Families of rows that turns and mirrors carry onto each other, the same ones carrying the whole set onto itself: the rest of each named row's family, in list order:
5 families of 8 rows:
Z209: [  1  23   2 -28   5  37  -6 -32  14   3   5  15 -20 -27]
Z946: [ 21  10  17 -25   5  14  21  -6   7  17  -9  18 -52  -4]
Z410: [ 11   5  38 -16 -15  35   7  -1 -10  13  14   9  -5  -9]
Z577: [ -4   9  30 -41 -16  14 -18 -12 -14 -14 -17   9 -34  -9]
Z294: [  6  -5  17   1   9  16  31 -20  10  11  20  16 -15 -41]
Z959: [  4 -20  41  -5 -10  -3  27   1 -14  -9 -10  10 -39 -20]
Z655: [ 17  12  18 -28   9  12  16  -5  15  15  -9  18 -51  -6]
Z321: [-11  -3  11 -21   8  -5  15 -31   3 -21  -7  25 -47 -39]
Z202: [ -2  23   5 -29   6  32  -7 -34  17   1   7  16 -21 -28]
Z381: [-13   0   7 -20   7  -3  15 -33   6 -20  -9  20 -48 -38]
Z838: [-15  -7  25 -13 -11  21   0 -25 -18 -22   5  11  -4 -46]
Z437: [  5  -5  16  -1   6  17  36 -18  11  14  18  19 -16 -37]
Z478: [ 21   8  16 -21   9  16  22  -7  10  18  -6  14 -51  -4]
Z60: [ 11   8  36 -18 -11  33   7  -2  -9  16  12   7  -1 -10]
Z767: [ -2  11  30 -38 -13  14 -15 -14  -9 -12 -25   7 -34  -3]
Z745: [ 13   3  35 -20 -14  38   5  -1  -7  17   5   2  -6  -9]
Z223: [ 16   0  35 -23 -15  33   9   0 -11  14   9   5  -2 -11]
Z218: [  5 -18  43 -10 -14  -5  26  -3 -18 -11  -9  14 -33 -18]
Z330: [  6 -20  40 -10 -16  -1  29  -1 -21  -7 -10  12 -32 -18]
Z932: [ 12   4  39 -19 -15  35   8   3  -7  14   4   6  -5  -8]
Z844: [ -4   7  28 -42 -14  16 -11 -12 -12 -16 -23  10 -38  -7]
Z42: [  6  -8  15  -2   4  17  35 -20   6   5  21  22 -18 -42]
Z290: [-18  -9  28 -12 -16  20   6 -25 -14 -21   3   8  -3 -42]
Z623: [ 20   6  20 -29   5  10  17  -9  13  19 -10  17 -49  -2]
Z988: [-15  -6  28 -12 -14  17  -2 -29 -10 -26   6  11  -2 -41]
Z271: [ -2  24   6 -34   5  33  -5 -34   9   9   7  14 -18 -28]
Z357: [ 21   8  19 -28   9  15  18  -9  17  16  -7  18 -52 -10]
Z729: [ -5  12  31 -36 -11  15 -15 -14 -15 -14 -22   7 -33  -3]
Z331: [ -5  22   6 -34   3  31  -7 -34  14   5   1  17 -15 -30]
Z430: [-11  -2  11 -19   9  -3   7 -35   5 -17 -11  23 -51 -37]
Z880: [-17  -4  31 -16 -16  17  -2 -26 -13 -24   3  14  -2 -42]
Z347: [  6 -26  40  -8 -10  -3  22   0 -15 -12 -10  13 -35 -19]
Z898: [ -6  24   6 -35   2  35  -5 -31  12   3   6  15 -14 -27]
Z385: [ -6   9  31 -39 -14  15 -13 -11 -13 -20 -22   6 -37 -10]
Z850: [-19  -8  27 -14 -16  17   3 -23 -20 -20   4   8  -2 -40]
Z2: [ -6  -5  10 -21   2  -2  13 -31   6 -23 -16  21 -51 -37]
Z717: [ 10  -8  15  -2   3  15  36 -21  11   5  17  22 -20 -42]
Z208: [  7 -21  39  -7 -10   1  27   2 -17  -9  -5   9 -38 -18]
Z245: [ -6   0   8 -22   5  -4  13 -35   5 -20 -18  19 -48 -36]
Z785: [  8 -11  16   0   9  17  35 -24   9  10  15  17 -19 -39]

Same family as Z430: Z577, Z838, Z223, Z623, Z271, Z347, Z785
Same family as Z717: Z209, Z946, Z410, Z218, Z988, Z729, Z245
Same family as Z208: Z294, Z321, Z745, Z844, Z357, Z331, Z850
Same family as Z478: Z202, Z60, Z767, Z330, Z42, Z880, Z2

Families of rows that turns and mirrors carry onto each other, the same ones carrying the whole set onto itself: the rest of each named row's family, in list order:
4 families of 8 rows:
Z834: [  0  11  -8  15 -21   6  -2   8  -9  -7  21   0 -32 -27 -36  -6  -6 -41
 -15  23 -52  -8 -17   9 -24   2  14 -30 -22  -4   0]
Z704: [  0  15 -31  29   7 -11   3  15 -34 -12  15  -4 -37 -17 -34 -13   7 -28
 -12   2   0  16 -24  14 -31 -14  19 -20 -14  11  14]
Z306: [ 11  42 -10  -9  -5  -7  -1  -6   5  26 -22  -1   2 -37  -3  27  13 -23
   9 -11   4   9  -5 -21 -21  -7   5  -7   6 -12 -15]
Z477: [ -2  12  -7  17 -15  -9  -2   5 -34 -11  12  -4 -49 -24 -33 -24   0 -38
 -12   8 -36   4 -23  10 -24   5  18 -19 -13  -1  -1]
Z438: [-14  10 -29  -3  -1  13  -1  12  -1  12  16  17 -41 -14 -19  -9   6 -25
   0   1  -7   5 -16   5 -24 -20  25 -13 -12 -17 -35]
Z185: [ 11  38 -23   8   2  -6  -3  -1 -23  17 -12   1   8 -41 -27  30  -5 -25
  -8   1   7  10 -17   9  -8   0 -14 -21  -3  18  38]
Z541: [ 18  14   1  -1 -24  19  -3   8 -14  11 -34  15  -3 -21  -2  24   1 -12
 -13   8 -10  17   9 -16  11  -6 -16  -5   6   4   3]
Z75: [  0  19 -32  29  10   0   1  21 -10  -7  23   4 -21 -22 -37   7   5 -20
 -18  15  -3   8 -19  18 -26 -20  10 -38 -20   7  26]
Z705: [ 17  33   3   4 -17   6  -1 -22 -18   0  -9  -4  -6 -42 -27  21 -28 -50
   6   4 -35  -7  -6  -5 -17  14  -8  -3 -14   4   4]
Z256: [ 20  21  15   7 -21  17   5   2 -10  -5 -28  16  -6 -22  -4  20 -10  -9
  -2   4  -8  16  12 -19   6  -6 -18   0  -1   5   1]
Z390: [-10   5  -9  15 -24  16   2   4 -22   3  19   2 -40 -27 -29 -19 -12 -37
 -12  18 -27  -5 -28  11 -23   2  28 -20 -13   3  -4]
Z456: [  7  46 -16  13   6   0  -4  -7 -27   1 -22  -7   5 -54 -16  27  -6 -13
 -10  -5  -6  23 -15  -4 -16  -5  -2  -8 -10  16  35]
Z373: [  2  12 -33   1  18  -8  -8  21  10   5   6  24 -34 -11 -26  -1   6 -29
  -4   3 -14   6  -4   1 -18 -16  21  -5 -11 -24 -29]
Z822: [ -2   4  -8  11 -16   8   0  24 -18 -17  -5  10 -52  -8 -17 -15  20  -4
 -20   2 -12  23  -5   1 -16 -21   4  -8  -9   6 -17]
Z11: [  3  11  -8  12 -10  -1 -11   9 -11  -6  12   3 -41 -30 -40 -11 -16 -41
 -21  19 -47 -10 -18  14 -19   8  19 -13 -16  -2   2]
Z964: [ 16  42 -11  18   9  -3   2  -7 -20   1  -9   3   2 -38 -25  29 -18 -21
   0  -2  12   9 -10   5 -12  -5 -15 -15  -8  16  37]
Z651: [ 19  23  10   6 -25  13   1   1 -10  15 -33  -2  -3 -30   8  21   4 -14
  -6   6  -3  14   3 -30  -7  -4   5  -5  12  -3   0]
Z973: [  1   1  -1  17 -22  16   5  31   1 -13   2  19 -29  -6 -17  -5  15  -1
 -22  20 -19  16   0  -5  -7 -20   3 -24 -12   2  -6]
Z354: [ 16  36  -4   2 -21  12  -5 -20 -16  15 -17 -23  -6 -53 -15  29 -12 -44
  -8   3 -24  -7 -12 -10 -32   4   8  -8  -3   7   6]
Z591: [  9  41  -9   1  -9   5  -8 -21 -28   4 -20 -12  -2 -57 -15  22 -18 -40
  -3  -2 -43   8 -12 -12 -19  10   6   0 -13   0   9]
Z471: [  6  44 -22  -8  11  -5  -3  -6  -7  13 -25   7   6 -41  -4  26   6 -20
   9 -16 -12  26  -2 -20 -14  -9   4   3  -8 -15 -13]
Z537: [ -2  13 -29   0   7  -1  -9  13 -15  -3   7  12 -54 -10 -18  -9  13 -26
  -5  -6 -16  15  -6   3 -23 -23  15 -12  -9 -23 -32]
Z667: [  4  16 -33  27  16  -5  -4  23  -9  -8  12   7 -26 -24 -43   1  -3 -21
 -24  11   0   5 -21  21 -26 -14  15 -16 -17  19  24]
Z550: [-11   0  -6  12 -22  25   3  24  -9   1   4  20 -42 -11 -13 -15   8   0
 -18  12   0  15 -14   3  -9 -20  14 -15  -6   5 -12]
Z561: [ -3  17 -31   1   9  -2  -4  18  11   6  19  19 -29 -11 -23   4  14 -28
   0   6 -22   7  -5   0 -22 -22  14 -26 -17 -29 -28]
Z938: [  3  -1   1  14 -16   5  -1  34   5 -11  -9  23 -35  -9 -22 -12  11  -1
 -24  15 -16  14  -2  -1  -2 -10   7  -4  -7   7 -10]
Z594: [ 14  44  -8  11  -4   4  -8 -10 -19  17 -18 -16  -5 -51 -12  32  -5 -19
 -14  -1   8   4 -16  -1 -23  -7  -1 -20   5  10  34]
Z162: [ 12  41 -15 -11  10  -6  -1  -9   4  11 -11  16  -3 -28 -15  29  -5 -28
  19 -15  -2   9   4 -11 -13  -9 -12  -2  -7 -17 -20]
Z123: [ 17  25 -11  -1 -23   9  -2 -15 -23  13 -14  -7   3 -42 -27  23 -19 -56
  -3  10 -38  -5 -10  -3 -13  16  -3  -8  -9   9   8]
Z447: [-13  16 -30  22   2   5   4  13 -18   6  23   6 -30 -24 -32  -9  -1 -22
 -11   9  10   7 -33  20 -28 -15  23 -25 -14  12  13]
Z982: [ 10  34 -27 -21   1  -2  -5  -2   2  25 -18  14   4 -29 -16  32   8 -32
   9 -12  -8  10   1  -8 -11  -9 -12  -5  -3 -11 -23]
Z7: [ 10  29   7   3 -18  10  -1   0 -18   1 -37   7  -1 -38   4  17   1  -6
  -7  -1 -23  29   2 -28   2  -2  -2   3  -2   0   1]

Same family as Z390: Z438, Z456, Z591, Z471, Z550, Z447, Z7
Same family as Z256: Z834, Z75, Z705, Z964, Z973, Z561, Z162
Same family as Z537: Z704, Z306, Z477, Z822, Z651, Z354, Z594

